In the rows, zero is written as 128.
One turn sends every row of this set to another row. A few are shown first. Where does it send the rows asked after them?
salof: [122 129 145 137 133 125 135 136 120 141 102 124  97 139 138 132 143 157
 127 125 125 116  93 146 133 101]
Gigub: [103 125 123 154 136 104 133 106 151 143 100 143 125 117 116 152 114 135
 132 117 110  95  97 135 128  93]
fabal: [142 112 148 138 145 108 105 153 171 100 123 102 147 104 101 140 119 117
  86  89 147 121 135  83 128 111]
pefi: [123 139 139 166 141 126 115 129 132  79 134 110 153 112 114 117 145 129
 130 123  92 173 151 128 120 111]
Luza: [109 131 169 181 115 136 130 135 141 123 124 128 128 123 113 158 115 142
  85 102 108 136 118  96  84  88]
Loze: [144 143 160 170 104 134 134  98 144 146 137 146 108 108  98 134 107 145
 117 154 130 135 132 115 123 126]
vuz: [104 128 139 138 124 131 124 173 151 128 116 120 125 117 132 173 124 132
  91  87 125 142 134 121  94  96]
Kel: [120 131 145 114 118 135  94 167 150 140 118 117 137 108 138 133 120 149
 100  91 153 114 154 139 111 108]
gud: [112 130 131 117 127 129  98 126 130 132  97 119 108 121 121  99 138 129
  99 117 112 153  96 155 140 115]
zeka: [121 136 169 161  98 146  92  98 142 129 128 137 152 123  99 126  95 146
  73 108 109 118 118 105 101  98]
dibog: [114 123 172 115 125 136 104  98 158 147 143 119  89 119 124 121 120 140
 118  90 122 120 159 143 142 123]
Zuzab: [146 125 121 136 125  99 122  86 154  91 127 125 125 140 139  96 108 126
  74 104 134 145 137 122 123 106]
tep: [130 120 121 145 169 128 108 134 113 127 140 116 115 124 140 106 122 153
 108  97 137  99 158 109 119 139]
bul: [144 117 115 165 165 121 121 151 130  86 137 108 149  87 103 131 121 146
 101 118 105 130 113 128 122  96]
gunuz: [ 92 107 164 139 111 122 113  92 168 113 143 126  92 105 118 134 114 127
  90 121 109 125 122  89 139  94]
zili: [160 113 175 139 102 130 114 112 143 146 165 130 143 113  97 146 141 147
 112 120 131 161 127 114 104 102]
sen: [148 145 155 154 123 132 120 120 104  79 130 108 149 120 114 126 127 136
 115 133  92 157 124 140 147 105]
Sug: [101 132 143 161 135 116 104 110 145 135 101 120 121 101 111  62 130 135
 114 116 125 137 125 127 120 109]
tuteb: [ 86 113 160 141 145 121 131 125 147 112 145 119  84 111 126 144 123 138
 102  94 117 116 131  87 145  89]
Beti: [148 117 138 152 149 124 123 125 141  92 122 110 161 127 123 137 124 132
  72 167 106 136 108 115 128  96]
Pud: [161 125 162 154 126 135 133 117 150 135 118 119 167 113 106 122 126 137
 109 179 127 120 140 128 128 113]
fikan: [149 119 144 105 126 125 129 136 131 144 102 153 116 123  95 143 150  98
 119 103 110 126 136 111 139 115]
mel: [151 140 149 136 117 135 126 116 110  90 123 112 162 132 123 143 120 135
 126 143 107 106 123 133 161 112]
Rupom: [140 101 163 133 121 123 109 139 161 121 132 111 143 126 103 148 150 129
  86 127 134 167 131  71 113 108]
Firas: [112 129 121 152 143 124 115 129 156  92 125 114 170 114 121 129 145 123
 151 129 108 133 168 115 118 122]
koduf: [125 132 129 130 142 139 139 123 138 125 148 171 118 142 103 136 159 140
 136 102 122 123 119  87 116 100]
gema: [155 133 153 124 128 138 115  98 139 136 179 131 159 132 117 151 113 132
 103  83 130 131 118 139 112 118]
Refa: [133 130 114 150 174 156 136 145 126 118 146 106 157 121 110 121 144 151
 125 106 118 132 141 133 107 127]
Kimuf: [124 137 158 120 109 153  78 118 142 138 126 124 155 137 128 106 109 156
  77 106 141 107 142 124 113 115]
vib: [133 133 111 153 127 108 124  95 159  95 158 161 122 112 106 111 116 153
 121  97 131 128 119 110 113  87]
pof: [106 114 177 126 107 139 105  76 169 133 146 123  95 132 131 116 121 136
  97 124 118 130 141 115 131 118]
bemed: [ 79 132 124 163 154 115 126  88 158 135 104 131 141 142 128 104 126 127
 109 120 116 116 117 106 111 108]
vos: [ 95 123 151 113 153 132 117 123 146 131 141 117  87 124 128 147 122 134
 108  71 114 119 148 126 152 112]
sako: [151 135 155 140 159 127 124 130 147 109 157 106 154 130 126 132 109 132
  97  70 155  96 132 111 120 120]
gozu: [142 132 120 127 140 154 125 118 150 148 129 121 177 113  94 134 131 123
 123 134 116 133 148 149 124 140]
Fiv: [132 134 106 132 127 146 108  82 132 147 140 134 133 132 107 136  95 133
 103 106 117 121 140 129 128 158]
vuzi: [169 117 166 129 122 103 136 123 133 126  96 117 109 127 126  98 131 113
  95 110 137 127 157 120 136 113]
Murap: [120 135 148 149 141 121 123 136 145 117 128 145 105 132 135 151 131 120
  78 165 119 161 117  91 125 111]
ragor: [126 115 123 141 157  95  90 161 138 109 125 136 107  76 125 137 116 120
  94 117 117 127 136 110 132 107]
Zaneg: [130 129 131 135 128 131 123 122 144  98 119 116 175 126 126 144 131 129
 150 141 117  91 151 117 142 121]

Refa goes to Beti
vuz goes to zeka
fabal goes to zili
And these:
gud goes to Gigub
vuzi goes to koduf
pof goes to vos
sen goes to Zaneg
Loze goes to tep

One turn sends every row of this set to another row. A few are shown first. Where does it send the rows asked after them?
mepa: [120 107 137 105 109 135 111 154 121  99 119 144 142 173 137 170 146 132
 153 110 118 121  99 130 134 119 110 119 140 149 138  94 155 119 105 127
 126  91 126 142 101  92 132]
Lozad: [142 120 143 137 103 116  97 123 134 131 159 121 104 142 121 136 121 159
 145 131 150  86 106  86 128 124 141  88 142 187 174 142 177 109  86 128
 120 113 104 168 129 127 175]
rebo: [140 130 139 125 101  88  91 123 131 143 160 133 120 144 121 136 131 117
 139 131  93 122 124  95 123 108 119 107 159 175 127 159 159 142  86 121
 122 144  98 155 144  83 154]
zadut: [154 118 115 147  83 142 121 130 163 112 129 144 123 117 132 143 126 128
 149 132 108  98 104 135 116 126 125 145 169 120 128 118 169 102  91 104
 147 103 144 160 134 126 140]
Vupum: [155 164 145 127 154 109 117 138 168 127 173 110 130 148 112 146 111 148
 136 114 134 101 111 121 126 127 130 126 148 165 100 130 170 101 100  94
 126 105 115 167 148 144 175]
Sunon: [121 140 137 137 120 127 143 115 190 126 147 142 116 141 134 139 148 151
 170 131 113 106 115 113 138 120 163 152 141  88 136 107 157 127  99 177
 134 128 110 130 134 114 170]
matev: [120 161  89 164 135 141  95 135 143 129 150 117 112 114 132 115  92 162
 145 111 123 117 129 115 131 135 134 118 133 149  95 128 159 112 114 143
 110 141  85 144 157 138 163]
nipe: [127 151 134 132  83 127 146 142 203 103 135 158 131 156 125 156 148 143
 160 136 119 100 114 119 151 118 110 125 134 123 103 101 160 108  93 116
 141 136 110 131 125 110 162]
mirus: [128 119 152 132 130 114 115 150 125 153 154 111 149 147 110 135 104 132
 148 156 120 110 158 148 113 129 110 108 148 191 121  91 139 111 102 114
 101 124 123 159 124 123 142]
lef: [132 124 127 114 101 104 140 147 136  87 125 116 128 171 157 137 131 131
 182 127 118  95 101 114 131 133 109 136 114 137 147  99 186 106  75 102
 148 127 118 124 107 124 177]
sorop: [107 144 106 113 129 109 103 152 133 122 168 139 136 133  99 159 156 161
 152 116 116 117 130 122 168 127 121 139 124 119 126 131 145  99  98  94
 150  89 119 140 130 142 175]
duve: [105 121 118 141 110 121 110 105 132 138 158 135 128 113 123 156 136 150
 153 136 130  99 150 137 138 128 128 116  99 126 134  70 139 127  92  80
 111 131 135 159 115 110 150]
Gili: [148 161 139 117 124  83 135 132 129 100 147 130 126 104  96 120  71 144
 152 152 118 105 127 141 146 102 126 110 162 160 102 117 146 114 108 108
 121  97 112 161 130 110 147]
lepi: [144 119 124 127 110 104 113 132 108 111 164 150 126  91 134 142 130 171
 154 153 151  91 135 136 152 128 122 110 128 116 115 119 162  94 100  96
 137 107 109 121 107 115 159]
migug: [118 107 126 118 107 108 119 125 119 130 154  99 113 116  99 149  96 132
 213  95 151 102 116 115  99 111 171 141 158 140 144 106 149 104 113 147
 131 114 126 141 131 102 164]
teku: [123 142 142 140  71 110 124 123 117 148 144  90 109 128 110 131 116 143
 161 123 114 110 111 118 142 115 112 116 136 201 124 164 160 138  92 113
 139 133 115 132 143 109 182]
vig: [145 158 155 144  96 134 114 132 144 144 181 136 163 141 121 157 108 145
 162 126 137 130 124 120 127 106 166 134 182 125 137 127 145 100 127 160
 138 105 122 115 131  87 163]
Bovuv: [112 121 139 127 118 153 139 132 107 119 131 123 131 176 157 154 156 141
 179 114 119 122 115 115 148 109 152 139 138 130 145 111 167 116 111 178
 125  94 116 108 129 101 155]
Simor: [129 158 145 127 105  79 107 102 157 124 146 137 109 136 119 136 104 166
 141 120 126 109 104  99 140  97 135 109 128 176 162 136 152 146  92 122
 117 139  89 170 113  92 170]
zunem: [ 99 153 114 152 111 132 106 151 100  95 158 134 157 123 128 149 134 136
 164 104 125  91 111 100 144 126 105 139 119 127 124 127 142 118 134  80
 114 139 114 134 124 119 173]
Zazi: [127 144 130 127 158 121  93 125  80 135 142  98 116 128 138 110  94 145
 142 132 131 111 121 117 146 144 118  82 138 139 114  95 158 119 108 161
 117 125 109 135 129 107 157]
Vusab: [111 167 108 166 152 126 110 118 128 138 135 130 129 139 151 121 103 140
 160 149 125 132 122  85 162 125 128 113 161 139 114 121 153 108  80 135
 125 136  68 141 145 142 154]
govu: [121 157 130 153 140 107 127 155 139  84 145 133 145 179 124 142  92 130
 153 142 129  93 130  99 144 120 133  96 133 169 122 131 137  93 119 104
 122 153 118 167 144 128 156]
Melan: [114 126 137 140 102 146 133 122 111 130 108 106 122 141 127 135 137 146
 182 105 103 120 135 142 132 107 147 167 129 118 143 112 152 138 120 173
 111 119 131 133 125 103 154]
nofep: [121 150 141 131 139 122 157 126 107 137 133 123 116 164 146 156  90 153
 180 142 143 123 106 115 133 115 117 116 138 205 120 106 138 106  98  84
 130 110 113 159 133 125 157]
Sigap: [108 142 137 133  77 122 111 128 135 136 145 125 124 147 107 145 121 151
 148 136 125 102 128  97 171 103 124  74 146 193 154 151 141 111 104 146
 138 106 125 154 143 109 163]
bovul: [124 150 133 145 124 144 125 125  83 146 148 154 120 149 144 149 142 136
 148 149 118 129 105 110 141 119 125 130 136 112 142 104 141 123 106  57
 134 122 109 156 128 108 154]
munak: [125 149 126 151  89 118 148 123 142 121 153 100 123 160  79 146  93 136
 186 118 119 114 120 109 138 110 192 156 131 120 136 116 154 121  97 127
 142 131 107 133 147 107 183]
lufe: [138 121 147 141 106 114 120 105 134 133 160 108 157 157 158 172 106 118
 193 112 157 107 120  80 115 112 158 136 142 134 117 119 163 102 107 138
 129 124 103 129 152  83 152]
paruv: [138 146 142 121  76 144 120 151 133 119 100 131 117 135 119 128 117 159
 164 110 119 107 116 165 130 110 112 143 129 131 148  99 158 116 131 115
 122 117 140 160 104 109 155]
sozod: [147 118 136 146 106 142 132 107 136 128 126 133 114 107 144 137 134 138
 169 126 111 110 113 122 111 115 145 168 161  98 126 122 157 131 113 173
 124 115 116 138 140 101 145]
zanid: [108 123 125 135 116 126 146 125 143  88 144 119 122 147 160 137 139 138
 195 120 127  87 105 101 141 125 166 138 125 116 148 108 179 113  99 171
 126 123 116 108 132 117 179]
sem: [ 89 161 124 155 154 116 121 113 120 134 135  96 118 138 125 138 112 139
 158 130 131 135 123  95 140 149 114  94 121 155 119  79 146 126  81 149
 104 121  85 141 126 131 174]
Lafe: [120 163 112 135 154 127  84 122 117 138 139 122 106 120 121 127  97 165
 142 123 112 153 117 147 163 145 146 106 136 143 106 125 144 114 101 155
 121 103 121 153 147 121 157]
supa: [113 127 161 137 114  98 139 133 133 141 142 115 134 177 113 165 104 150
 166 136 144 143 131 133 131 104 171 131 128 126 157 115 127 113 117 155
 155 128  96 127 105  95 163]

lef goes to paruv
zunem goes to duve
And these:
nofep goes to Gili
zanid goes to Melan
Sigap goes to rebo
migug goes to munak
sem goes to Lafe

